(in the rows, 100 means zero)
A single turn carries every row of the set below to another of its rows. Some are shown first; where does it send the rows asked next?
Z_844: 105; 106; 102; 80; 101; 96; 106; 121; 118; 124; 109; 99; 85; 90; 76; 84; 92; 85; 65; 116; 102; 97; 91; 96; 72; 124; 128; 106; 89; 99; 51; 112; 104; 103; 108; 114; 109; 100; 112; 113; 93; 77; 91
Z_532: 94; 95; 103; 117; 90; 99; 96; 92; 121; 93; 127; 95; 115; 115; 115; 122; 130; 102; 86; 103; 79; 92; 79; 108; 82; 128; 127; 97; 99; 91; 76; 114; 116; 105; 83; 115; 112; 132; 93; 92; 88; 105; 91
Z_251: 102; 114; 83; 121; 77; 120; 114; 111; 97; 121; 106; 92; 103; 97; 94; 104; 101; 82; 98; 94; 95; 98; 137; 102; 110; 77; 100; 82; 109; 89; 95; 89; 103; 107; 120; 83; 91; 77; 97; 87; 144; 91; 104
Z_969: 96; 93; 107; 118; 90; 98; 97; 93; 119; 94; 128; 96; 114; 115; 114; 123; 127; 101; 86; 102; 79; 92; 77; 108; 81; 127; 129; 95; 101; 93; 79; 116; 118; 108; 83; 115; 109; 129; 93; 92; 88; 104; 92
Z_312: 100; 111; 80; 121; 80; 120; 110; 109; 98; 124; 105; 92; 103; 97; 99; 98; 98; 84; 99; 95; 95; 97; 138; 102; 107; 76; 101; 80; 110; 92; 97; 87; 103; 109; 118; 81; 92; 80; 100; 88; 140; 92; 98
Z_574: 96; 95; 106; 116; 87; 98; 94; 93; 120; 94; 128; 95; 114; 116; 115; 123; 128; 101; 86; 102; 81; 91; 76; 109; 83; 129; 127; 97; 100; 90; 79; 115; 119; 105; 84; 113; 109; 130; 92; 93; 89; 103; 92
Z_926: 93; 93; 103; 116; 87; 100; 97; 94; 120; 95; 128; 92; 113; 116; 118; 123; 128; 101; 87; 102; 78; 93; 78; 110; 82; 127; 128; 97; 98; 92; 76; 116; 119; 107; 83; 115; 110; 131; 90; 90; 88; 104; 92
Z_628: 97; 97; 124; 83; 114; 79; 85; 98; 71; 104; 75; 110; 96; 84; 86; 65; 92; 111; 132; 98; 113; 111; 88; 84; 100; 87; 88; 113; 84; 112; 126; 95; 82; 107; 95; 90; 99; 69; 108; 106; 82; 106; 90
Z_543: 106; 96; 122; 73; 110; 83; 79; 97; 79; 99; 70; 122; 94; 83; 78; 79; 106; 105; 134; 86; 113; 109; 90; 94; 103; 90; 91; 122; 87; 97; 124; 96; 75; 88; 107; 94; 103; 61; 107; 104; 90; 94; 98
Z_362: 94; 93; 115; 79; 110; 88; 79; 92; 77; 106; 71; 115; 99; 83; 85; 69; 100; 113; 135; 94; 115; 106; 93; 93; 101; 88; 91; 121; 86; 105; 128; 93; 67; 92; 94; 92; 104; 68; 109; 107; 84; 100; 91
Z_539: 102; 107; 101; 83; 103; 94; 108; 121; 113; 126; 108; 96; 85; 90; 76; 79; 90; 87; 64; 119; 103; 97; 92; 93; 71; 122; 129; 104; 88; 103; 54; 111; 107; 108; 109; 114; 108; 101; 112; 113; 90; 83; 90
Z_635: 98; 106; 99; 83; 103; 99; 104; 119; 115; 127; 106; 96; 85; 90; 78; 80; 92; 91; 64; 119; 104; 97; 94; 92; 72; 124; 131; 107; 90; 102; 52; 109; 101; 105; 105; 113; 109; 101; 112; 113; 89; 81; 87
Z_18: 106; 98; 132; 75; 113; 75; 85; 101; 74; 94; 73; 116; 94; 85; 82; 75; 98; 103; 133; 93; 108; 111; 82; 87; 103; 90; 90; 115; 89; 105; 125; 102; 87; 105; 107; 90; 99; 61; 107; 103; 92; 101; 96
Z_262: 95; 77; 119; 107; 117; 96; 87; 81; 113; 93; 85; 120; 108; 104; 112; 99; 97; 119; 122; 91; 102; 110; 77; 80; 121; 89; 66; 106; 113; 109; 130; 86; 82; 82; 77; 81; 92; 112; 101; 102; 91; 119; 107
Z_425: 102; 114; 84; 120; 80; 116; 115; 112; 97; 121; 107; 93; 102; 97; 96; 99; 99; 82; 95; 96; 93; 101; 135; 100; 110; 77; 101; 79; 110; 88; 94; 92; 106; 112; 120; 83; 89; 78; 98; 86; 145; 89; 101
Z_530: 100; 106; 99; 79; 102; 95; 106; 117; 117; 128; 107; 100; 85; 89; 73; 84; 95; 87; 66; 117; 102; 99; 94; 96; 72; 125; 129; 108; 87; 99; 52; 108; 99; 102; 108; 115; 110; 99; 113; 113; 93; 76; 91
Z_293: 102; 80; 130; 103; 119; 90; 91; 83; 109; 86; 89; 119; 108; 108; 110; 101; 94; 114; 120; 92; 95; 112; 65; 78; 119; 88; 64; 102; 116; 109; 128; 94; 94; 95; 86; 78; 90; 108; 102; 100; 94; 121; 109
Z_646: 99; 114; 83; 123; 83; 118; 115; 113; 98; 123; 107; 90; 105; 97; 98; 98; 96; 84; 99; 97; 95; 98; 137; 100; 108; 76; 102; 79; 110; 93; 98; 90; 105; 114; 116; 84; 91; 80; 99; 86; 141; 93; 99
Z_771: 108; 81; 128; 98; 114; 92; 86; 85; 113; 80; 84; 128; 107; 107; 102; 106; 102; 106; 120; 88; 98; 111; 66; 81; 122; 92; 65; 109; 114; 100; 128; 94; 89; 83; 94; 81; 93; 103; 100; 99; 99; 117; 116
Z_280: 100; 77; 116; 101; 111; 99; 83; 82; 117; 89; 85; 129; 107; 104; 103; 108; 106; 113; 122; 83; 99; 108; 74; 84; 119; 93; 64; 112; 112; 99; 127; 87; 79; 75; 85; 84; 95; 110; 98; 102; 97; 114; 112

Z_532 -> Z_574
Z_539 -> Z_635
Z_362 -> Z_543
Where do these go?
Z_771 -> Z_293

